In the data rows, 128 means zero.
Here are some points, one per row:
  087  107  113  090  100  102  098  166  138  165  154  100  103  153  161  149
  163  094  139  158  156  103  053  104  086  229  154  153  186  123  213  124
  158  122  118  096  172  098  078  116  137  066  071  199  112  156  136  153
  117  106  117  176  104  148  119  104  208  145  136  101  098  144  097  089
  135  130  135  069  146  109  099  129  136  138  114  129  120  163  138  153
  126  167  102  129  098  158  126  102  207  102  151  051  100  152  077  118
  074  162  108  101  115  102  160  127  135  125  118  159  132  127  108  079
  151  123  103  099  154  153  156  120  165  135  101  124  085  153  042  138
  184  086  088  166  152  120  108  148  055  195  122  091  174  088  104  096
  148  185  086  115  135  072  121  153  085  139  097  118  121  139  141  122
  089  078  112  089  089  068  045  121  138  121  101  087  120  133  132  119
  090  164  097  116  112  176  153  099  093  144  160  097  100  163  174  094
  100  110  126  168  152  106  080  130  137  133  146  055  114  145  116  157
  135  128  130  167  125  152  087  108  113  156  136  094  138  131  115  107
  102  093  120  136  142  088  132  103  168  185  157  074  141  125  093  101
  130  052  112  113  129  068  068  132  093  082  116  212  133  078  182  168
  174  146  169  143  158  153  140  123  130  135  117  115  178  130  167  167
  140  114  095  125  113  131  169  139  128  108  164  165  136  109  162  143
  143  116  140  115  130  128  134  110  117  061  084  174  063  112  134  121
  129  132  106  077  085  149  171  127  161  154  150  085  154  120  153  185
  139  094  146  144  125  132  156  149  114  144  114  130  161  099  138  153
  111  135  124  166  112  135  137  101  102  099  120  125  154  116  129  154
  129  090  112  185  160  151  135  144  190  160  165  066  124  125  118  153
  189  136  128  118  183  196  099  100  078  089  116  193  122  140  155  158
  197  065  135  124  155  094  148  119  130  147  127  183  173  100  160  127
  075  167  121  116  078  177  146  165  183  156  112  105  127  160  088  104
  146  129  118  107  106  116  134  114  112  078  093  128  129  113  096  159
  077  081  149  103  149  109  136  117  205  103  142  184  115  125  136  194
  156  134  166  149  107  144  130  101  092  107  145  154  132  189  142  157
  102  140  094  175  134  167  197  103  092  139  110  159  109  116  119  084
  093  161  152  114  107  131  153  120  123  184  167  083  088  124  084  074
  118  104  199  142  100  106  117  106  093  156  090  113  151  109  119  094
  147  110  126  108  124  140  174  113  105  101  167  201  118  137  087  145
  082  130  130  103  144  028  139  167  102  085  121  128  139  090  076  113
  131  091  057  208  125  222  186  123  225  122  130  075  105  162  108  143
  114  149  152  063  072  082  130  104  044  156  148  087  115  140  080  048
  085  105  098  100  128  079  148  197  162  150  119  105  096  085  127  124
  110  166  072  108  065  137  160  115  158  121  148  059  110  160  126  100
  060  117  124  080  132  142  079  127  115  106  133  124  134  108  103  104
  162  096  139  091  137  143  129  125  106  109  105  188  098  106  163  143
  168  137  107  168  126  158  079  110  120  090  102  177  075  087  142  156
  140  149  117  080  124  128  115  135  083  072  080  136  144  098  167  127
  114  074  148  185  137  118  169  159  165  101  132  188  155  142  106  113
  168  096  160  109  125  120  114  131  073  099  136  145  127  142  128  091
  122  159  114  099  078  114  169  131  151  136  125  087  150  140  102  103
  184  095  144  119  135  053  095  158  102  131  118  155  133  127  184  199
  105  152  140  164  156  124  131  131  083  165  108  102  183  106  105  098
  179  128  124  139  174  077  089  099  086  108  137  124  109  162  143  133
  116  148  065  112  110  155  153  108  153  124  125  118  099  114  174  097
  109  141  117  110  112  035  116  106  114  085  181  159  169  146  139  116
  181  101  162  169  119  112  101  088  092  086  113  182  165  103  152  125
  149  076  120  225  137  111  112  134  095  162  106  178  160  063  187  106
  096  149  122  143  138  124  116  132  111  131  146  117  148  110  131  126
  102  114  129  061  181  100  120  130  115  129  120  127  134  131  109  143
  105  138  109  124  148  104  154  145  163  146  136  154  164  131  118  098
  191  107  122  166  140  187  169  093  114  180  126  145  173  102  195  174
  070  152  115  163  086  119  144  122  170  154  158  060  136  127  099  114
These points spread out most along one direction. For each point below, how far along it does it lie, from 0 to 9? The average is between 4 and 5, and the first point in the table lies past the average.
  132  105  168  124  145  150  151  130  142  065  071  100  069  116  112  161 5
  195  182  160  106  164  110  152  111  056  075  071  149  119  090  163  160 2
  171  091  169  109  108  098  147  130  110  088  145  229  181  162  162  112 2
  162  144  094  207  086  160  141  108  129  173  154  122  145  133  178  123 5
  097  099  097  152  151  158  124  156  102  163  129  088  098  191  105  127 6
  107  147  106  081  150  077  105  191  080  149  090  118  158  079  159  135 4
  040  168  059  132  108  167  198  172  170  207  166  022  124  172  065  115 9
  132  185  095  080  183  122  143  098  036  165  077  116  125  081  135  071 4
  168  120  102  198  140  139  076  106  100  096  135  164  117  087  197  131 2
  158  071  131  144  096  073  120  088  167  098  124  177  104  132  147  149 3
  056  209  089  102  134  153  155  173  167  139  136  055  146  120  073  109 8
  128  113  123  170  122  255  182  143  163  148  128  074  145  130  112  114 7
  108  078  104  148  091  133  102  107  142  138  151  128  148  102  187  154 4
  202  133  140  161  137  164  121  072  103  179  122  132  128  085  133  080 4
  140  098  177  093  159  029  082  152  129  152  136  081  145  112  075  114 4
  088  112  113  130  136  076  161  150  121  161  093  137  169  089  157  115 4
  158  126  109  162  153  101  096  106  090  255  156  054  146  107  166  117 5
  170  102  161  129  184  041  094  161  109  114  109  170  193  139  185  100 2
  098  153  104  073  126  136  114  084  156  124  075  067  068  112  108  149 6
  108  147  170  086  105  138  121  129  103  110  142  169  150  124  090  110 4
  087  150  130  122  109  107  106  133  147  034  130  113  098  174  092  114 6
  131  142  169  095  122  081  175  148  066  108  098  142  103  099  139  148 3
  117  108  156  110  081  116  156  124  152  161  165  134  151  147  109  140 5
  064  138  135  083  093  050  125  134  180  100  188  137  112  192  102  092 6
  151  121  152  189  094  130  136  156  143  065  141  095  135  112  095  091 5
  179  155  084  062  154  167  199  115  177  137  070  130  121  083  112  102 5
  145  160  119  167  136  147  124  120  133  133  150  089  129  133  128  121 5
